128 stands for zero in the data rows.
Every row comes from 4 hidden switches, listed from the one that spreads the rows most; 1 means on and 0 means off. The rows also spread widely along 9 other directions, which tell nothing about the switches. All are off in the first row.
Each row in order, then whether each switch is on (1) or off (0), in that order:
[141 125 133 135 134 135 140 118 122 120 124 128 103 148 153 129 116 120 125 122 152 123 146 156 135 104 153 137 121 135 146  96 110 122 138 117 163 123 133 129 151 154 115 115 145] -> 0 0 0 0
[ 80 106 107 110 130 135 119 112  89  86 115 122 110 171 130  91 116 171 163 102  87 142 116 141  81 117 131  76 105 143  98 123 148 136 128 113 135 109 187 118  91 126 137  54 120] -> 0 0 1 0
[131 130 139 105  97 100 163 116 151 120 131 155 120 148 131 100  84 147 122 131 112 141 126 116 104 129 158 117 110 121 140 128 124 124 134 115 142 122 127 139 132 114 123 133 154] -> 0 0 0 0
[116 112 110 129 112 128  96 136 123 143 126 120 152  88 107 132 169 146 121 122 109 139 135  97 127 162  92 118 146 124 102 168 153 131  96 132  87 123 121  99 106 104 139 139 101] -> 1 0 1 0
[122 148 102 115  95 127 111 147 149 155 129 136 141 121  95 121 148 147 148 132 130 133 105 111 139 153 119 127 128 106 149 155 140 129 138 136 124 114 131 124 119 133 118 165 120] -> 0 1 0 0
[148 142 112 120 124 118 119 116 113 144 134 118 127 138 140 121 120 121 110 134 145 130  97 162 154 121 143 153 107 120 150 134 156 129 133 132 150 152 112 139 140 103 120 146 139] -> 1 0 0 1
[136 141 142 125 183 155 139  92 117 126 122  86 106 105 110 150 125  78 128 126 157  84 112 144 117 104  86 110 100 119 129 134 111 168 143 158 114 174 107 147 111 139 132 125 112] -> 1 0 1 0
[101 102 100 152 166 186 106 111 107 145  93 114 135 114 129 173 137 130 144 103 116 105 152 147 131 137 120  90 128 156 108 138 171 136 113 142 103 123 149 113 115 122 137  97  79] -> 1 0 1 0
[101 138 125  58 122  69 162 150 133 103 100 159 113 130  94  90 128 186 163 147  94 147 118 104  88 122  79 141 137  75  94 147 131 125 138 137  99 123 131 101  88  81 160 141 132] -> 1 0 1 1
[143 147 132 136  95 129 105  76 158 152 159  72 112 108 151 106 147 122  95 100 120 132 100 114 133 145 135 138 103 116 150 155 111 135 169 117 193 143 105 165 163 162  94 129 168] -> 1 0 1 0
[135 139 112  95 122 119 170 106 129 143 102 162 117 138 126 137  92 156 118 126 120 126 144 146 130 119 141 126 116 124 146 141 154 120 124 118 136 121 126 122 138  94 137 144 121] -> 1 0 0 0
[150 126 118 122 100 117 124 105  87 124 170 111 126 116 129 115 141 148  87 124 159 157  93 178 137 123 122 127  98 118 125 149 137 134  98 100 147 139 137 118 132 115 125 138 136] -> 0 0 1 0
[154 144 130 155 135 124  96 128 150 162 138 109 159  93 115 122 140  71  89 157 155 118  93 119 155 138 112 155 117 104 150 152 135 138 117 132 109 162  74 159 119 108 131 162 136] -> 1 0 1 0
[123  94 115 204 144 174  38 138 108 132 147  68 154 140 175 120 162  86 137 101 113 118 139 110 143 145 155 124 159 179 115  87 134 128 114 139 141 138 129 138 147 170 101  74 132] -> 1 0 0 1
[169 132 109 103 144 166 169  97  88 154 139 142 123 113 123 199  94 116  83 129 173 123 138 200 172 113 143 106 115 144 147 151 178 137  93 133 105 164 129 116 155  86 127 178  74] -> 1 1 0 1
[161 138 128 129 115  89 110 152  95 105 161 118 131 139 139  84 122 105 105 153 140 146 100 127 148 118 107 164 136 128 121 122  94 111 118 119 138 127 121 150 129 123 132 123 153] -> 1 1 1 0
[152 110 173 118 163  99 156 138  79  78 180 117 119 117 111 120 120  94  95 158 174 130 121 152 104  92  93 125 134 116  86 103  98 159  80 125  83 172 113 111  98 109 144 129 132] -> 0 0 1 1
[152 126 124 144 163 158 134 139 110 149 125 151 159 132  95 166  81  63 106 165 177 103 101 155 153 115 144  99 106 140 160 130 161 148  87 139  77 163 120 140  99  92 136 159  86] -> 0 1 0 0
[124 159 125 134 154 127 103 137 120 108 128  86  93 141 136 112 192 124 163 128 171 114  98 170 137 102  97 173 120  93 131 102  81 141 185 144 177 139 124 136 132 179 119 116 161] -> 0 0 1 1
[135 116  94 136 129 119  94 136  80 121 132 126 144 162 135  94 112 117 122 138 116 132 104 147 134 118 131 125 115 149 120 124 159 123 104 122 129 130 137 131 113  95 132  97 125] -> 1 0 0 0
[105 129 135  89 140 119 143 121 116  87 121 136  98 162 111  97  93 128 173 111  75 115 134  77  78 114 106  81 136 142 109 115 109 141 158 147 124 120 154 139 109 150 128  83 123] -> 1 1 0 0
[ 97 124 125 157 174 164 129 142 130 121  72 134 104 146 147 162 152 135 175 118 145  99 169 152 136 112 124 137 135 136 130  89 105 118 159 142 135  97 147 119 123 164 138  95 125] -> 0 0 1 0
[145 136 125 153 124 144  86 141 113 137 164 101 144 108 117 135 162  92 112 143 162 131  97 136 152 138 111 131 126 124 135 140 116 135 117 128 123 140 122 139 120 145 120 144 123] -> 0 1 1 0
[ 92 146 132 117 123 133 127 144 197 165  86 139 137 106  98 147 167 158 156 135 135 116 116 116 133 155 124 150 123  78 146 152 145 136 164 146 114 127 110 117 112 121 132 177 132] -> 0 0 1 1
[127 129 119 142 122 137 131 138 158 163  95 171 147 126 121 157 118 141 127 137 143 117 139 131 151 139 156 137 123 121 158 130 156 118 120 127 113 113 113 119 128 108 133 162 120] -> 0 0 0 0
[108 125 115  97  78 135 152 118 168 153 122 163 140 125 133 143 113 200 122 114  91 161 120 132 134 164 178 115 119 122 143 167 172 104 137 110 142 103 158 116 154 109 122 155 118] -> 0 1 1 1
[129 104 145 148 101 124 130 154 145 124 135 162 158 122 140 138 115 140 115 133 112 154 162 100 137 149 152 128 159 155 120 128 124  94 101 104 108  96 135 120 142 123 137 124 125] -> 0 1 1 0
[114 129 138 146 135 102 123 165 173 130  92 169 142 159 136 102 109 125 150 163 116 124 122 105 127 122 159 161 127 118 148 103 115 102 142 126 126 102 118 152 104 115 151 119 166] -> 0 0 1 0
[114 103 133 150  94 114  84 155 138 123 165 113 157 138 131  85 151 125 138 133  96 149 106  88 109 150 146 126 147 138 109 120 132 138 113 122 125 128 128 122 114 137 106 113 146] -> 0 0 0 1
[122 145 110  79 116 141 155  95 115 122 132 115  94 130 126 132 117 159 142  94 101 132 135 133 117 131 126  95 126 137 125 148 141 138 157 142 155 132 158 120 154 142 110 123 111] -> 1 1 0 1
[129 150 131 103 129 111 160 147 122 107 121 149  95 129 111 139 152 147 161 123 147 125 168 122 130 115  91 135 158 119 124 111  85 121 150 141 129 107 140  99 141 167 132 144 120] -> 0 1 0 0
[167 164 140 114 136  70 124 167 102 114 149 113 115  86  84 105 185  88 131 163 186 119 126 107 135 109  26 175 155  73 108 133  80 146 120 152  95 157  78 113 105 123 145 183 139] -> 1 0 0 0
[ 96 106 143 116 119 142 149 101 160 133 120 135 132 106 111 143 118 152 129 109 101 131 148 100  90 150 141  76 123 128 113 145 142 145 114 121 100 128 135 116 107 122 132 123 113] -> 0 0 1 0
[101 173  62 102 101 100  76 157 135 148  79 128 123 149 104  69 192 175 194 139 110 126  83 123 143 141  79 177 118  72 143 153 141 116 186 154 167  99 131 120 105 127 130 136 150] -> 1 0 0 0
[133 113 156 145 132 115 137 165 140 123 132 147 139 114 130 148 154 124 133 138 149 130 171 112 135 131 127 156 165 124 115  99 107 124 106 128  98 123 110  95 133 135 134 155 131] -> 0 0 0 1
[138 117 122 157 134 124 112 155 109 117 120 142 125 143 142 127 144 122 137 138 155 126 152 140 142 117 130 149 147 135 133  93 105 112 121 125 134 106 124 114 135 148 131 119 140] -> 0 0 0 0
[122 127 129 130 161 111 145 167 125 102  84 163 123 152 129 122 115 118 165 143 108 113 164 102 131 110 107 147 162 139 115  94  89  96 146 145 114  95 138 131 125 132 159  97 133] -> 1 1 1 0
[117 132 130 141 120 140 124 147 158 134 110 154 141 138 125 138 127 123 157 121 110 124 150  94 137 140 145 121 152 147 141 117 118 116 147 137 128 105 137 131 134 161 117 129 126] -> 0 1 0 0
[131  75 146 204 111 156  82 128 153 150 147 117 173 111 164 144 125 100 103 101  79 137 188  52 131 169 174 106 175 197 114 120 138 114  84 118 109 116 113 134 162 148 102 101 119] -> 1 0 0 0
[ 72 102 140 156 213 192 128 123 149 127  59 121 129 139 129 174 118 101 179 112  98  69 167 106 101 121 137  94 137 157 113  96 141 145 152 168  96 128 140 138 102 144 141  76  93] -> 1 0 1 1
[105  83 137 132 130 162 132  96  99 105 153 104 120 123 148 152 133 159 117  92 115 148 150 153 103 136 149  82 134 157  94 125 146 139  98 108 124 130 164  99 143 141 121  92 108] -> 0 0 1 1
[201 138 134 170 109 106 113 158  90 125 179 118 137 114 161 130 156  90  74 157 194 153 122 186 196 109 122 200 146 134 144 108  83  96  96  99 156 127 108 128 175 145 121 158 159] -> 0 1 1 0
[121 105 146 108  96 107 148 119 132 119 146 146 135 104 115 122 132 168 106 122 106 163 143 107  99 150 126 107 135 127 100 152 136 126  93 104 107 115 133 104 120 106 133 140 123] -> 0 0 1 0
[118 120 111 130 122 136 139 127 127 144  89 141 125 115 148 155 148 175 135 107 111 133 176 138 147 134 126 140 144 138 117 138 144  97 128 115 132  92 140  98 144 119 141 123 111] -> 1 0 1 0
[185 152 136 121  78  86 130 133 126 140 180 123 128  92 130 117 144 111  88 132 147 153 131 101 155 142 107 168 154 120 133 144  99 117 118 118 143 137  90 127 174 145 115 180 146] -> 1 1 0 0
[108 115 117 122 115 174 123  91 131 145 138 102 118 126 139 156 133 156 134  84 119 127 125 154 117 141 164  83 116 146 131 136 162 153 135 127 152 133 156 115 149 150  99 116 115] -> 0 0 0 1
[125 135 144  85 129 130 176  74 127 127 128 115  89  92 118 149 122 155 111  96 125 121 147 137 101 124 101 102 112 115 121 160 122 144 139 126 131 140 132 119 138 131 129 139 114] -> 1 0 1 0
[137 149 130  75 124 113 160 108 115 113 158 124 106 131  85 114  89 112 128 139 140 125  85 126  96 112 106  81  99 116 131 145 127 165 124 136 112 163 131 137  96 118 119 144 116] -> 0 1 0 0
[139 127 146  98 151 123 190  79 115 116 118 138  82 139 139 143  76 123 118 108 126 112 165 139 106 100 136 102 119 142 128 112 115 135 136 128 142 135 130 133 150 129 127 114 121] -> 1 0 0 0
[145 119 144 143 149 124 136 127  96 104 146 124 123 140 139 121 107  98 103 148 165 124 113 166 128  99 134 131 114 132 127 102 113 133 107 112 125 144 125 139 114 120 137 114 139] -> 0 0 1 0
[105 144 106 150 145 166  97 126 134 158 102 110 128 141 114 143 153 120 162 117 145 101 109 142 132 131 127 121 107 116 155 125 136 143 157 145 140 130 129 134 117 154 116 128 122] -> 0 0 0 0
[109 144 136 112 135 119 117 154 127  92 144 100 109 137 114  98 160 126 167 134 122 125  97 118 106 115  92 125 132 112 110 114  90 143 162 148 135 132 147 137 109 168 122 105 144] -> 0 1 1 1
[143 128 146 118  96  96 135 111 156 141 157 125 141 111 150 107 113 128  83 137 111 152 107 110 131 144 151 154 121 109 132 147 140 121 128 115 141 145  98 149 146 102 120 150 161] -> 1 0 1 1
[105 140 119  74 123 105 145 142 134 125 112 163 139 125  65 108 107 134 161 144  85 127 124  67  96 138  81  95 138 111 114 159 149 139 117 149  71 130 127 118  79  94 147 141  95] -> 1 1 0 0
[147 137 133 102 136 119 172  89 131 135 124 135 116 112 134 139  98 127  92 125 132 124 130 151 132 112 131 134 101 110 136 148 131 131 123 115 134 143 108 143 137 106 136 144 132] -> 1 0 1 0
[149 119 113 167 123 146  95 129  93 118 141 116 128 168 180 109  99  94 118 119 113 131 130 138 155 113 169 130 138 189 139  96 116  98 124 119 177 113 145 159 172 159 105  81 142] -> 1 1 0 0
[133 124 162 115 130 100 156 139 131 101 149 129 114 128 119 117 129 120 129 138 145 132 140 117 100 113 116 130 140 112 112 105  99 143 126 128 118 143 120 117 123 130 124 142 145] -> 0 0 0 1
[126  96 146 187 168 171 109 147 154 158 115 139 181 133 134 169  93  75 101 158 147 105 114 141 148 133 188 126 118 152 148 111 168 134  91 126  82 149 104 153 112  90 136 136 113] -> 0 0 1 1
[166 121 142 136 119  70 162 175 132 121 112 183 141 162 192 105  89 141  88 169 132 155 158 155 172 103 174 215 153 129 131  89 113  58 108  94 148  96 108 128 172  83 152 130 183] -> 1 0 1 1
[ 96 133 126 134 130 196 125  76 157 157 120 106 124 113 110 172 113 131 134  97 114 110 112 124 115 151 153  61  98 147 155 163 160 156 154 143 134 135 154 148 124 152 103 125  89] -> 0 1 1 0
[105 131 100 160 145 170  81 136 142 138  92 118 139 152 157 134 129 117 158 111  95 117 134 111 149 135 147 127 134 157 142 118 130 101 162 140 156 100 148 158 140 160 122  78 122] -> 1 1 1 0
[137 123 147 111  90  99 157 107 138 116 154 138 118 125 142 111 108 156  97 127 120 158 126 132 119 134 155 132 113 117 126 137 117 117 121  94 153 118 129 129 142 117 126 132 157] -> 0 0 1 0
[113 148 140 111 126 105 129 140 168 134 126 129 127 124 114 102 151 138 141 149 131 124  90 123 115 131 120 153 110  83 140 130 115 138 158 137 135 134 113 138 106 122 131 149 161] -> 0 0 1 1
